One vector is turned by the same rotation once a tick. Each row is the vector after some number of ticks, and that number follows the row.
The counts run from 0 to 562.
[109 115  76  99 121 153 102 110 155  70 143 102 160 133 140 147 118 120
 113 148 168 122 103 113 129 149 126 120 136  99 119 150 143 114 122 157
  83  97  84 168 141 132 112 167 146 105 111 183 160]	524
[133 148 153 163 161 146  86 176 107 144 157 164 130 135 157  92  96 120
 159 133 117 101 160  82  89 128  90 137 148 153 140 130 168  70 172 119
 128  98 131 134 112 138 157 133 159 134 136 117  98]	54
[149 114 132 127  94  84 108 108 111  77  98 126 139 116 103 106 143 136
 156 152 108 186 141 109 152 173 104 115 127 111 154 164 135 127  87 104
 119 114  73 162 119 134  78 164 157  98 173 165 132]	145
[158 161 143 150 133 146 177 130 133  93 105 111 117 174  78 115 127  95
 104 134  89 119 123 137 125 133 162 131 148 139 132 109 109 106 172 123
 110 140 154 122 130 166 102  94 141 158 106  70 198]	350
[143 142 180 175 112 132 134 174  99 113 143 161 114 162 122  92 129 170
 139 137 102 162 157 141  98  67 106 147 164 141 114 139 116 110 170  74
 172 105 147 128 108 102  93 121 148 159 133  87 131]	269
[124 141 136 147  73 141 195  86 162 122  93 103 123 129 100 142 155 108
 101 140 119  93 123 162 163 142 158 149 123 135 127 107  86 145 108 139
 111 116 135  90 144 111 110 107  95 151 109 109 161]	207
[105 136 152 122 134 178 152 145 118 136 103 138 135 110 120 140 120  91
 169 120 158  68 139 107  87 129 128  82 176 119 135  89 141 131 165 150
 125 119 112 106 131 110 182  62 131 159  82 107 120]	460
[143 131  65 161 127 160 138 133 144 126 129 108 129 179 110 125 146  94
 110 156 173 111 139 115  82 134 148 150 104 124  99 120 121 110 168 102
  86 176  92 156 125 125 116 138  66 162 134  89 107]	332
[114 129 155 137 107 103 137 129 144 127 109 147 105 130 178  92 198 156
 124 135 158 128 156 118 156 135 153 172  60 101 105 117 136 139  97 122
  90 102  77 149 104  90  87 185 110 129 144 112  97]	500
[149 171 181 161 160 154 154 126 106 130 172 125 127 164 110 106  91 139
 115 105  83 125 175 110 138 153 113 158 110 137 150 134 141  73 161 113
  74 121 158 132 126 141 129 131 157 145 155  87 125]	265
[ 98 117 160 132  82 120 185 110 150  68 157  99 141 128 114 149 175  69
 158 140 118 125 161 115 121 120 157 138 145 132 132 100 129 132 118 141
  76 134 146  96 135  84 111 143  85 144 113  96 147]	123
[131 126  85 105  82  99 129  96 135 100 157  67 120 147  87 146 173 114
 194 136 130 126  73 167 143 129 123 138 131 102 129 180 158 165 134 127
 122 129 103 149 142 133 112 122 141 114 143 191 158]	309
[104 149 112 123  88 127 108  87 154 163 127 114 137  94 160 114  94 170
 149 149 162  58 119 117 116 150  90 126 126 100 121 169 100 156 131  96
 182  96 124 137 113 125 146  81 119 157 113 145 107]	293
[137 142  96 168  87 116 103 112 147  95 117 129 110 144 141 106 164 145
 109 169 184 116 103 138 113 122 148 179 112 112  92 113 128 135 134 110
  98 129  85 157 133 126  68 177 102 144 130 108 120]	416
[120 129  82 135 128 138 109  94 140 100 117 142 157 148  95 137 112 141
 105 167 152 116 141 108  79 160 150 136 117 118 129 160  96 129 133  90
  71 178  84 160  95 170 104 124  91 163 139  99 142]	331
[ 95 160 196 145 127 136 154 106 126  80 139 141 165 117 114 100  91 148
 163  99 104  95 160  94 152 168 125 105 135 126 166 158 141  78 107 134
  88 127 121 136 104 150 135 134 156  97 154 101 141]	427
[148 110 145 140  87 121 133 143 106 105 105 171 105 148 124  73 109 111
 149 139  91 156 144 113 107 101 122  97 202 152 150 132 140 120 155  51
 164  97 158 122 125 122  92 143 134 129 127 110 142]	270
[164 140 129 173 166 133  76 136 129 103 117 146 146 155 148  96 135 135
 115 181 127 146 118 156  91 154 132 165 124 137 119 137 100 122 105 122
 182 141 117 158 152 193 115 134 156 146 163 137 137]	222
[144  88 107 119  89 116 123 171 149  87  71 138 133  86 149 141 173 151
 142 118 142 127  90 130 140 121 147 116 158 102 119 172 150 165 139 109
 133 101  95 157 117 106  85 129 145 131  88 147 201]	111
[154 109 150 145 104 106  96 121 117 104  80 135 120 138 134  93 123  98
 156 112 119 152  96 107 135 152 152  90 171 111 133 133 156 125 127  61
 156  90  95 155 103 143  81 127 162 123 118 121 161]	271
[144 118 173 161 150 115  96 175 135 133 139 116 110  98 204 124 165 136
 131  92 120 126 137 143 118 126 146 148  91 132 105 142 161 115 135 100
 154  71 121 130  86  84 100 112 141 131  92 123 168]	483
[107 163 177 128 133 167 175 111 114 114 141 169 140 126 119  90  95 114
 167  89  89 108 173 111 161 132 120 101 153 147 182 142 158  86 122 146
 124 134 142 107 145 145 171 119 147 122 152 118 100]	426
[126 147 138 135 128 144 139 100 105 105 108 135 134 184 101  73  73 109
 128 124 106 118 100 148 118 121 160 101 193 147 144 148 126 102 141  61
 176 127 143 117 136 154 124 100 144 142 109 103 130]	186
[111 157 142  91 112 121 169  92 147 133  70 175 117  80 132 110 113 153
 128 128 103  75 163 114 156 183 140  75  95 114 167 150  78 180 108 118
 140 132 133 123 115 139 158  98 129 151 148 137  95]	48
[111 128 111 132 159 124 116  87 169  82 168 115 125 156 175 123 116  93
  89 128 108 108 181 113 106 168 200 144  82 155 132 162 107 119  86  93
 110 160 152 148 135 136 128 132 111 118 121 109 143]	529
[128 159 127 132 124 124 102 100 149 128 152 163 130  95 187  80 103 184
 112 155 140 102 111 117 170 170  96 142 118 114 133 160 129 130  84 126
 131  81 113 154 152 146 135 144 161 123 157 170  86]	504
[168 151 115 149 148 149 140 114 135 132  98 156 113 190 127  74 116 140
  65 132 103 131 100 142 135 100 152 154 151 128 123 136 129 101 163  51
 124 118 135 135 124 158  87 127 146 160 115  95 155]	25
[123 145  83 112 168 184 112 129 128 113 191  97 137 178 178 136 137 103
  88 126 155 111 126 186 121  75 131 147 128 122  96 113 146 100 132 144
 134 136 108 112 178 119 159 116 138 144 114 168 110]	526
[155 101 118 152 156 115  68 147 192 124 122 136 144 102 157 123 103 130
 144 103 126 128 109 108 152 131 126 152 111 124 139 213 166 123 118  75
 146 129 116 161 131 179 117 114 142 112 117 127 115]	487
[100 184 147 149 124 139 109 134 124  90 180 106 157 182 119 132 117 199
 150 129 124  92 118 162 117  89 122 173 131 117  85 195 120 126 144 114
 136 123 137 142 124 129 125  96 145 132 135 119 152]	184
[116 172 164 137 141 167 152 168 106 150 127 171 134 115 159 115 140 197
 169 126 128  86 148 113 131  76  91 152 110 110 130 118 159 129 184 143
 101 102 114 123 100 104 155  88 155 153 125 136 112]	214
[ 87 170 128  69 109 101 115 130 105  97 198 117 128 153 130 139 134 154
 188 125 137 119 148 132 123  94 115 118 135 125 102 178 144 139 137  90
 108 107 109 147 108  70 131 113 124 118 138 163 115]	394
[108 169 144 148  96 162 148 114 117  99 164  97 159 143  84 112  99 139
 137 150 119  91  97 167 144  84 106 149 198 126 121 130 105  89 129 155
 141  77 140  93 155 148 151  91 168 143 115 128 171]	346
[136 131 150 142 124 122  91 190 128  88 153 157 129  98 156 121 189 164
 170 180 125 146 134 125  88  94 117 165  91 116 102 151 129 134 112 172
 141 124 106 134 122 135 116 141 130 128 143 151 146]	466
[136 132 140 144 111 140 152 121 148 148 165  82 110 115 141 136 171 119
 108 148  99 108 186 155 132 123 119 183  78 146 102 127  70 153 131 111
 152 128 167  72 125  87 128  88 101 192 135 127 133]	370
[101 137 137 138 115 148 116 120 150  74 133 145 140 104 182 129 134 179
 104 131 147 117 108 142 115  86 174 131 133 140  88 161  99 138  88 131
 184 104 115 117 120 118 118  90 130 117  83 136 185]	238
[140 134 124 137 127 136 160 155 142  85  98  93 116 132  86 151 140 102
 152 125  91 112 127 153  91 142 192 107 123 139 137 136 110 142 157 110
 151 132 152 124 103 130 111  78 137 142 102 101 198]	351
[146 144 115 135 125 190 169 102 156 170  73 138 129 131 118  86 104 124
  86 125 132  73 101 105 158 160 115 119 147  97 140 116 135 112 188 102
 115 109 127 112 127 177 139  87 163 182 126 111 100]	295
[100 136 129 119 125  83 137  46 153 106 110 112 139 142 129 108 166 114
 103 139 144  99  99 145 144 192 187 149  95 104 121 115 108 160  87 118
  96 114 129 127 119 152  85 114 127 155 131 117 163]	44
